In the rows, zero is written as 128.
Each path below is one point turned by a fixed rotation once a step. After each direction that follows a path, write how fast that rotation turns it, in deg/step (0 if it stays still).
Each turn is a multiple of 5 degrees from 10 to 175, or 0.
Each row of a path follows its step; steps can be skipped.

step 0: [131 126 122 126 128 128 136 125 124 131 129 122 132 119 133 124 131 129
 129 138 130 123 136 126 133 111 130 127 130 130 124 136 120 123 122 129
 134 134 120 126 135 121 124 129 143 128]
step 1: [123 129 128 132 126 128 139 131 127 117 124 121 121 120 135 127 127 137
 126 123 126 123 122 144 135 117 131 132 127 128 132 136 133 125 125 133
 131 131 135 125 129 129 121 127 134 120]
step 2: [126 135 124 137 126 120 137 137 123 126 126 126 127 127 136 128 119 130
 119 122 133 120 123 127 125 121 134 119 122 122 133 131 130 124 127 123
 138 131 124 138 128 125 137 138 127 127]
step 3: [126 129 122 128 133 126 138 137 118 127 124 133 126 122 131 130 132 132
 130 142 134 126 128 126 126 120 142 124 130 132 128 126 121 122 118 127
 129 134 123 132 112 132 124 128 129 129]
step 4: [129 132 136 137 129 125 135 131 126 125 124 141 114 123 123 130 123 136
 131 132 127 129 122 133 141 120 140 134 131 127 130 129 132 120 129 129
 125 130 124 129 135 131 123 130 128 134]
step 6: [121 133 124 133 131 131 131 130 127 122 135 118 128 117 131 129 124 134
 137 132 134 130 128 131 126 113 127 131 128 128 126 129 132 123 116 128
 129 141 126 115 121 135 129 128 123 132]
step 7: [121 130 140 140 128 121 124 126 117 125 124 133 134 128 131 131 124 132
 120 124 133 129 125 136 127 117 141 130 125 127 126 128 136 121 119 127
 133 131 133 125 136 128 131 127 124 132]
step 8: [116 134 126 131 127 127 136 120 112 123 128 132 127 127 134 126 129 125
 129 137 129 127 126 131 132 129 136 125 129 125 120 120 126 133 124 121
 129 131 130 132 124 125 138 142 118 127]
step 9: [118 130 128 141 133 142 129 128 128 137 131 132 124 127 126 134 125 134
 132 130 126 124 125 134 130 125 133 132 137 126 126 118 122 121 124 120
 127 130 119 121 122 137 128 135 125 131]
step 10: [115 129 135 135 132 130 129 124 126 141 118 130 130 123 128 125 120 129
 125 130 137 135 138 129 130 120 132 128 140 128 126 127 133 130 126 131
 121 128 126 131 143 133 126 132 127 133]
Speeds:
[128 127 128 128 128 124 130 128 128 129 129 129 127 128 128 126 129 130
 128 127 129 130 129 132 127 128 128 131 130 127 129 127 131 127 127 129
 127 123 131 129 130 127 127 128 128 128] -> 120
[127 129 131 128 128 126 124 129 130 130 126 127 127 127 128 129 127 128
 126 126 128 126 128 127 132 128 132 131 128 127 128 131 130 129 129 128
 128 127 129 128 127 130 128 128 127 127] -> 130
